a =
[[155 106 103 135 150 124 110 119 121 130 137]
 [111 148 142 133 118 125 147 127 141 135 126]
 [110 138 152 119 117 144 135 132 121 114 109]
 [134 130 121 149 142 122 135 110 137 140 130]
 [146 114 115 137 149 132 118 116 121 125 127]
 [121 129 141 122 127 143 128 127 118 114 112]
 [110 148 143 132 118 126 147 127 140 134 124]
 [123 125 135 106 114 134 121 147 118 116 127]
 [141 124 111 149 144 116 129 112 138 143 138]
 [124 138 126 136 123 115 139 127 144 144 138]
 [147 116 103 134 138 113 118 127 132 140 148]]
Indices start at 1.
(1, 1): 155
(11, 9): 132
(10, 5): 123
(8, 6): 134
(7, 8): 127
(2, 3): 142
(1, 9): 121
(9, 8): 112
(2, 6): 125
(3, 9): 121
(6, 1): 121
(5, 10): 125
(8, 7): 121
(9, 10): 143
(6, 4): 122
(5, 7): 118
(4, 4): 149
(9, 9): 138
(1, 4): 135
(5, 1): 146
(5, 2): 114
(7, 11): 124
(1, 3): 103
(6, 7): 128
(7, 10): 134
(2, 9): 141
(1, 7): 110
(7, 5): 118
(4, 5): 142
(3, 1): 110
(9, 11): 138
(1, 8): 119
(4, 3): 121
(3, 7): 135
(8, 4): 106
(8, 11): 127

data =
[[150 150 131 120 107 105 107 142 148 105 148 119]
 [149 150 150 107 146 104 105 141 152 103 149 150]
 [144 132 108 144 116 110 113 110 109 144 147 107]
 [128 105 107 127 126 128 135 106 106 150 137 108]
 [139 125 148 104 150 106 135 120 126 113 137 149]
 [152 147 122 124 108 107 104 135 138 111 151 118]
 [113 140 141 116 124 148 145 151 150 121 109 135]
 [139 144 108 145 105 120 111 143 141 131 137 107]]
Indices start at 1.
(1, 1) = 150
(7, 4) = 116
(5, 10) = 113
(1, 3) = 131
(6, 7) = 104
(1, 8) = 142
(4, 6) = 128
(8, 4) = 145
(5, 6) = 106
(5, 1) = 139
(2, 1) = 149
(6, 6) = 107
(5, 4) = 104
(2, 8) = 141
(5, 8) = 120
(6, 3) = 122
(7, 2) = 140
(3, 8) = 110
(8, 5) = 105
(1, 6) = 105
(2, 6) = 104
(8, 7) = 111
(5, 11) = 137
(3, 9) = 109
(1, 9) = 148
(6, 1) = 152
(3, 10) = 144
(1, 12) = 119
(8, 10) = 131
(1, 7) = 107
(2, 11) = 149
(1, 11) = 148

m =
141  134  132  125  123
135  146  120  138  131
137  127  140  120  132
125  128  129  135  133
134  146  127  135  147
126  114  138  124  123
151  147  129  123  123
148  145  130  125  127
119  122  126  139  128
Rows and columns are counted from 1.
row 1 col 1 => 141
row 3 col 4 => 120
row 2 col 4 => 138
row 5 col 2 => 146
row 9 col 5 => 128
row 4 col 5 => 133
row 9 col 4 => 139
row 5 col 3 => 127
row 8 col 1 => 148
row 4 col 1 => 125
row 7 col 4 => 123
row 2 col 5 => 131

M =
[[127 127 123 128 130 126 120 128]
 [122 126 125 131 124 133 122 131]
 [124 143 107 140 117 147 148 107]]
Rows and columns are counted from 1.
(1, 1)	127
(1, 2)	127
(3, 2)	143
(3, 5)	117
(1, 5)	130
(2, 2)	126
(3, 1)	124
(1, 6)	126
